The same turns and mirrors carry the whole set onto itself, and each row onto the other rows of its family. Which rows share a family with each named row? Give them in list order.
These 21 rows form 7 families of 3 rows each.
daz: [ 16   7 -15   7  15 -49 -23  16  -6  23 -22  31   3  -6 -30  16   8 -42
 -16  -3 -18 -14   2   5   3  -4  32  14  13  -3  12  -5 -22]
rusaf: [ 15   9  -2  21   5 -56 -15  10  -7  -6 -20 -10  -7 -45 -23  23 -27 -19
 -47 -20 -20 -16  20  19  31  -4  27  16  17 -10  -1  -1   3]
nud: [ 13  -3 -16   4  29 -41 -29  21  -2  17 -39  24  -5 -18 -31  31   9 -30
 -19  -4 -28  12  10   2 -12   0  38  10  11 -14   2 -12 -19]
vola: [ 30  -9   3 -16  -5 -65 -18  27   9 -19 -46   3 -15 -18  -6  16  -3  13
 -24 -23 -28  41  25 -17  -5 -12  24   5  16 -44 -13   9 -17]
Reri: [-10 -24   8   4 -11 -49 -15  35   9   4  -1  -8   0 -12 -29  16 -21 -13
 -41   3 -23   0   5  -6  -2 -11  39  45  11 -28 -18  23   4]
seb: [ 25  13  10  11 -17 -45  13   1 -13  11  -8 -14 -24  17 -12 -11 -12 -13
 -31 -20   5  -1   7   4  44 -27  13  24  13  -6   4 -13 -17]
zol: [ 31  15 -14  20   6 -55  -6  14 -18  -8 -38 -16  -9 -34 -17  15 -37 -20
 -27 -24 -14 -15  18  24  40 -11  25  19  27 -13  -3 -14 -13]
Saza: [ 46   8   0 -11 -23 -76  -1  19  -7 -14 -43   5  -2  11  -1  -8 -10  -6
  -2 -22  -7   4  17  -5  22 -26  15  10  29 -34  -3   9 -38]
fol: [ 14 -11  -2   7 -21 -54   5  31 -12   3 -15 -12   6  18 -20  -5 -35 -21
  -8  -1  -7 -17   2   3  20 -27  30  51  25 -23 -17  11 -20]
Nezi: [ 41  -2  -3 -11  -7 -16  11  22  -9  -8 -24 -21 -23  12  -9   9   8 -22
 -15 -19 -13  12  20 -28  18 -12  13  12  41 -15   3  -5 -50]
Rezeg: [ 30  -1   0   3   8 -28   7  16 -11   0 -43 -27 -38   0 -12   8 -19   8
 -27 -19  -9  49  13  -1  21 -20  25  16   9 -26 -17 -31 -16]
kar: [ 20  -2  16  -9 -27 -78 -23  13  13  -5 -10  17   0 -10 -13   2  10  -7
 -41 -19 -16  -4  18 -14  10 -12  18  11  14 -28   7  31 -10]
Midun: [ 22   6 -12  17  18 -47 -11  19  -9 -12 -44 -17 -18 -46 -22  30 -36 -10
 -35 -22 -24   5  23  18  22  -6  31  13  21 -22  -9 -14  -3]
gulaf: [  3  -6  16 -15   0 -48   4  -1 -20   2   9  22  16   0 -37  26  -9  -1
 -22 -11 -28   2 -12  -8  14 -17   1  13  -3 -37 -13   4 -23]
voz: [ 17  -2   8 -14   4 -45  14   0 -29  -5 -10  17  15  11 -30  24 -17   3
  -2 -10 -24  11 -10  -4  19 -23  -2  13   2 -40 -21  -7 -35]
Kon: [ 24  -5   8  -7 -16 -18  -2  17   3   2   3 -11 -19   3 -17   9  21 -28
 -39 -18 -17  -3  19 -32  14  -5  12  13  32  -9  12  12 -32]
logid: [ 29   7 -26   4  25 -43 -14  20 -14  16 -49  24  -2   1 -25  16  -5 -34
   5  -5 -17   2   5   9   2  -9  33  13  20 -13  -1 -19 -34]
Deri: [ 25 -13   1 -10   0 -12  -4  27   7  -6 -19 -18 -29  -8 -18  24  18 -13
 -36 -20 -26  29  23 -34   0  -2  18   8  30 -20   1  -1 -31]
Pav: [  2  -4  19   5  -4 -36 -12   9   8  13   0  -9 -30 -15 -23  12   1   0
 -63 -18 -15  28  13  -6  19  -9  27  18  -2 -12   1  -2   8]
pugin: [ 15 -23  -9  -2   1 -41  -2  44  -6  -6 -40 -19 -11  -1 -22  17 -36   0
 -10  -1 -25  28   7  -4  -1 -21  41  42  21 -42 -31  -1 -15]
bafa: [  9 -13   9 -16  11 -37   6   4 -20  -6  -9  17  10  -5 -35  36 -13  12
 -15  -9 -35  28  -8  -9   4 -16   5  10  -2 -45 -25  -6 -22]

Same family as Rezeg: seb, Pav
Same family as Nezi: Kon, Deri
Same family as gulaf: voz, bafa
Same family as fol: Reri, pugin
Same family as Midun: rusaf, zol
Same family as vola: Saza, kar

The same turns and mirrors carry the whole set onto itself, and each row onto the other rows of its family. Which rows share a family with each named row? Give them in list order.
These 32 rows form 4 families of 8 rows each.
defa: [-20  -4  -2 -10  -1   2  30 -13  -7]
Rig: [ 30  -5  16  -1  -3  -2 -24   4 -11]
Pudi: [-16  -6  -2 -17 -14   1  31  -9  -4]
nepo: [  0   9  -4 -22   5  -6   7   0  26]
zul: [-11 -24  -5 -15  -8  12  25  -6  -2]
Tora: [  3   6  -1 -10  -1  -1  18  13  24]
dop: [-15  -5   6  -2   5 -19  -8  -5 -38]
dubov: [ 24  -5  20   4 -16   3 -24   6 -10]
Mes: [ -5  18  -3 -22   2  -9   1   8  20]
Fizu: [ -2 -15   1 -19 -31 -15   3  16   6]
mag: [  7   9 -28  -6  -9  -2  14  -4 -20]
piri: [ 13   3   8  -2  -6 -14 -35  10  -6]
bomuv: [ 13   7   5 -11  -4   1   7  15  24]
Zemo: [ 12  14 -23 -10 -12   2  17  -1  -8]
Fusa: [ 10  -7 -24  -1 -15  18  12   2 -12]
Koba: [  2 -24  38  -7  -6  -2  -9  -5  -5]
sene: [ -4 -11   9  -7  -6  -3 -20  -9 -40]
runap: [  0   4  15   4  28  -4  -2 -15 -14]
Zamuk: [  5   4  10   4  22  19  -4 -11 -22]
zase: [ 18  -4 -27  -8  -6  12  10   1  -9]
Tive: [  4 -16  38  -1 -11   6 -10   0  -1]
Tebu: [ -9 -18   6  -4  -5   2  -8 -10 -41]
bip: [ -2 -10 -12 -15 -26 -17   8  18   1]
Rir: [ -4 -12   5  -2   2 -22 -13 -10 -36]
Pizi: [-15   2  -6 -28 -18 -23  -3   9   4]
vobop: [-14 -19  31  -1   1  -6 -20   0  -5]
kos: [ 14   0   9   6   4  -5 -35   8 -10]
gof: [-13 -12  34  -7   2  -8 -18   0   7]
sog: [ -5  -7 -14 -26 -21 -23  -3   4   4]
mese: [ -5  13  10   4  26  -6  -3  -6 -23]
zal: [  1   5  21   0  20  15 -10 -13 -19]
bal: [-10 -17  -5  -4 -11  21  23  -4  -2]

Same family as piri: defa, Fizu, mag, bomuv, Zamuk, Tebu, gof
Same family as kos: Pudi, Tora, Zemo, sene, bip, vobop, zal
Same family as runap: Rig, nepo, zul, Koba, zase, Rir, sog

The same turns and mirrors carry the whole set onto itself, and each row onto the other rows of its family. Which rows share a family with each named row? Give them in list order.
These 32 rows form 4 families of 8 rows each.
Gaf: [ 11 -15  -7  11  -1  26  10   8 -16   3  14 -20   6  -8 -11   6  -1 -23
  -8 -15  -8   7]
Bupar: [-17 -16  -8  28  11  15  13 -16 -12   5 -12  -6   0  -3  -5 -15  11 -10
  13 -11   8 -32]
duk: [ 24  10 -11  30  10   9  19  -2 -12   8  -6 -20  12  -7 -10   3 -12 -17
  -2  -7  -1  29]
kimuv: [ 18   5 -11  -1  -7  10   5  17 -18  -4  28   4   2   0 -10  10   3 -30
  -6  14   4  14]
Reda: [ 22  25  -9  20  -7  -8   2   4 -15   2   6   8   2  -2 -10  10  -5 -15
   7  32  13  28]
Sani: [ -8   8  16  20  21 -15 -10 -11   3  12 -40 -23 -18  16  -6   5 -14  11
   1   3   0  23]
fepi: [ -4  12 -18  37 -18  13   4  -1 -20   5  -3  -2   5 -18 -18   5   0  -1
  11  13  11   9]
gage: [-25 -10  21  13  14  -3 -21  -4 -10   6  -8   3  -7  -6   3   2  -5  26
   6 -27  17 -21]
Tedu: [  6  10  13 -18   8 -20 -20  13  -4  -1   6   7 -23  25  -2  12   0 -16
  -5  30   7  17]
Lig: [-33  -7  13  -1  -3  -2 -28   3  -4   3 -16  -5 -31  13 -10  10   5  11
   0  14   2  -8]
fusid: [-21  -8  13   9  26 -19 -11 -21   3   7 -27  -1 -23  25   3 -11   5   0
  12   6  11 -23]
zek: [  4  -6   2  16   8  13   3   6 -20   3  21   7  20 -20   1   1  -6   1
   3 -31  18 -13]
tozo: [ 30   9  13  -5  22 -16  -3  10 -14   1  27  18  12   1  10   6 -14 -14
  -2 -10  21   9]
kase: [  6 -14 -12  29   3  14  14 -16 -14   3  13   1  13 -10  -2 -10  12 -24
  15  -3   9 -21]
gel: [  1  25  10  14   1 -26 -20  -4  -4   5 -16   5 -18  15  -6  11  -8   4
   8  38  14  24]
nuko: [  0  -2  21   4  24 -33 -16 -22   7   3 -11   7 -20  30  11  -4   4 -12
  13  24  12  -8]
lazo: [-25  12   1  31 -10  -4 -18  -9  -7   9 -25  -5 -16  -4 -14   7   0  19
  13  21  11   4]
virir: [ -8  -6  26 -12  18 -16 -24   0   4   5 -18 -15 -29  29   0  11  -6  -2
  -8   7  -6  14]
Samom: [ 20   6  10  -3  33 -29   3 -11   1   2  -4  12 -12  32   9  -7   1 -29
   3  21  13  -1]
tezo: [-27 -17   8  25   9  -3  -9 -27  -3   7 -15  -5 -13   5   1  -9  10   1
  18   1   9 -32]
Ruk: [ 17  16  22 -13  29 -28 -10  12  -9   1  12  22  -4  17  12   7 -14  -3
  -5  -1  25   5]
gazuf: [-22   3  26  -1  23 -20 -24   2  -6   6 -12  11 -17  10   6   3  -8  24
   2 -15  22 -14]
Ramov: [-12  -1  -4  38   6  12   3 -12  -8  11 -29 -28  -1  -7 -15   0 -10   8
   1 -14  -3  11]
Bazu: [-22 -12 -10  16 -16  26  -5   9 -19   1   7  -9  -6 -13 -17   5   9  -4
   2  -3   0 -12]
zivi: [ 25  18   6  13  24 -19   4  -2  -2   9 -16 -13  -6  17  -4   6 -18 -15
  -4  11   2  41]
Zuz: [ 25  -1 -12  15  18   4  26  -6 -14   2  14   7  12   4   0 -11   6 -39
   6   2  12  -9]
geluk: [ 20   9  -1   5  14   2   9  16 -23  -1  27  16  18 -11   3   2  -8 -10
  -2 -19  22  -3]
Fet: [-20  -6   4  17   8  12  -4   6 -18   5   2   7   6 -16  -2  -1  -3  17
   4 -32  19 -25]
Medoz: [  0   6  33  -9  30 -31 -26   0  -1   6  -1  13 -11  18  12   7 -12  11
   0  -6  22   1]
levot: [-28 -22   8  13   2  18 -12  -3  -8   6 -17 -27 -16   2 -10   4   2   7
  -4 -16  -9  -7]
dezi: [ 30   3   1   6  19 -17   9 -12  -6   0  18  13   4  15   9  -5   3 -38
  11  18  13   3]
Noke: [ 28   0   9 -13  16  -8  -1  10  -6   0  15  -8  -7  19   0  11  -7 -31
 -13   8  -3  27]

Same family as fusid: Bupar, kase, nuko, Samom, tezo, Zuz, dezi
Same family as fepi: duk, Reda, Sani, gel, lazo, Ramov, zivi

The same turns and mirrors carry the whole set onto itself, and each row onto the other rows of its family. Which rows share a family with each named row? Give them in list order.
These 18 rows form 3 families of 6 rows each.
Gized: [-20   1 -34  -4   2  21   2 -24  -4 -23  27   5 -31  -6  -6   9  -1  16
 -12  -9  -8 -18   4]
nin: [  1  17  -6 -12 -17  -2  24  16 -12   9  26   7  15  11   7  -4 -31 -16
 -32  13  12  14 -30]
nizel: [ -5   9  18 -14  -5 -20  25   9 -11 -15   1  -4  10  -5  25   3 -14  -4
 -32  36   6  16 -26]
Zifu: [  5  36 -12 -24 -11 -17  17   5 -10   6  29  15  -5  -1  20   1 -17 -12
 -24  15 -16 -15 -36]
bop: [ 13  -1 -13  -8 -25   4  -2   6 -39 -41  -4  10 -20  19  10  21  -1  -2
 -20   5   7  -9  -1]
gadam: [-24  11 -20  -7   5  23  17  -9   8  10  35   4   2 -15  -8  -1 -26   7
 -33 -13   2   9 -17]
met: [  2   0 -38 -16 -14   4  -3   2 -15 -38   5  12 -31  -2   0  15  -9   8
 -15  -5 -13 -33  11]
Sugi: [ -2 -18 -31  -3 -21  18   4  13 -17 -35   2   4 -12   9 -14  10 -23   4
 -24  -6  15  -5  17]
duvof: [  2  -3   6 -19  -9 -17   4   0 -18 -43 -12  -1 -16  -4  25  18   8  10
 -21  30 -17 -11  -3]
fonav: [-18  -9 -17   1 -11  33   5  -4 -16 -18  -7   9  -1   2  -8  20  -8   8
 -34 -16  17  20  -2]
topo: [-18  26 -20 -16  -3  -1  14 -22  -1   9  36  13 -15   5  11   2   8   0
 -10  16 -25 -13 -29]
Fom: [-15  16  -3 -10 -17  12  17  -2 -13  13   3  17  15  13  10  14   1  -7
 -32  10   1  25 -35]
vib: [-16 -18 -22 -17   1  -6  10   2  12 -39   5  -9 -17 -21  -2   4 -16  19
 -18  18 -17 -21  20]
sodi: [ -8 -26   4  -5  -9   3  12  11 -12 -40  -6 -14   3  -4   2   8 -18  10
 -31  21  15  14  11]
Lis: [ -9  19 -31 -19  -7  -2  24  14  12  11  35   9   3 -10  -4  -9 -40  -7
 -27   4  -9 -11 -18]
zupab: [-12   6 -17  -8 -19   9   3 -16 -26 -20  -6  19 -19  23  11  23  26   2
 -12  13  -9  -2 -14]
gav: [-22  -6 -10 -12   5  -8  31  11  20 -11  17 -13   9 -21  -2 -12 -37   6
 -30  24   6   6  -4]
fufo: [-13  17  -9 -26   5 -28  23   0  13 -13  12   1 -11 -22  21  -2 -12   5
 -20  34 -26 -20 -18]

Same family as sodi: nizel, duvof, vib, gav, fufo
Same family as Zifu: nin, bop, met, Sugi, Lis

The same turns and mirrors carry the whole set onto itself, and each row onto the other rows of its family. Which rows share a family with each named row? Give them in list order.
These 40 rows form 5 families of 8 rows each.
koreb: [  5   6 -14  11   7  40   4  14]
moro: [-5  2 -4  6 10 40 -1  6]
dedo: [-10  22 -10  42  10   5  11 -32]
goba: [ -4  21  -8  16  24 -10  29 -19]
buka: [ -1  -8  11   6  12   2  17 -29]
Mudan: [  6  11 -27  27  11  20  15  11]
nefod: [ -3   8 -22  42   7   1   4  -8]
tino: [  1  10 -23  32   9  -3  -4   3]
Lomob: [  6  29   5  25  10  -9  22 -30]
Regug: [  5  37   2   5  14  30  16 -34]
disa: [ -4  24  13  22   8  -7  15 -35]
Vusi: [ 23  26   7  32  15  24 -11 -10]
motet: [ 11   8  11  49  12  13   3 -15]
Datod: [ 10  11   9 -10   7  28   7   9]
vuk: [-16  45  -8   8  20  21   4  -6]
Tanuz: [ 5 12  6 15 -4 46 -8 -4]
Ket: [-18   9 -25  28   4   0  12 -10]
Valer: [ 17 -14   8  24  -3  12  14 -17]
dede: [-16  27 -25  -2  12  14  17 -16]
tok: [ 2 48  2 24  6 23 -7 -8]
reb: [-22   6  -9   2   4   8  30 -14]
Guz: [ 11 -11 -13  14   5  34  11   3]
nof: [17  5 22 35  7 19  1 -7]
lof: [ -9  40  11  16  16  -1   8 -25]
Maral: [ -7  22 -11 -17   9  18  17  -8]
diro: [10  0 25 34  3 15  9  0]
kub: [  0   6  31  28   9  20  25 -19]
pezo: [  0 -15  -1   8  11   7  24 -13]
vulan: [  2  24 -31   4  11  13  -7  -5]
ronu: [ 12  37   0  38  -9   7   5 -11]
Fugop: [-2 -7 -5 28  4  1  3  9]
liro: [  8  41   2  24  -8  26  -8 -11]
vaka: [  7  21  21  -9  12  31  16 -16]
zonit: [ -5  19  25   4  10  12   4 -35]
molo: [  3  40 -10  29   7  30   1   7]
Savu: [ -5  -9  -3   8  25   7  29 -11]
vef: [ 21  20  26   4  15  32   5 -12]
nuz: [ -7  31 -26  -1  18  17   8 -24]
pip: [  1  20  21   2  10  35  23 -26]
Zubu: [-10  -6   0  -5  28  24  14 -12]

Same family as Datod: dedo, Mudan, Vusi, vuk, Valer, reb, zonit
Same family as Ket: buka, motet, Guz, lof, Maral, molo, vef
Same family as kub: goba, Regug, Tanuz, vulan, ronu, Fugop, Zubu
Same family as nof: koreb, nefod, disa, dede, tok, pezo, vaka

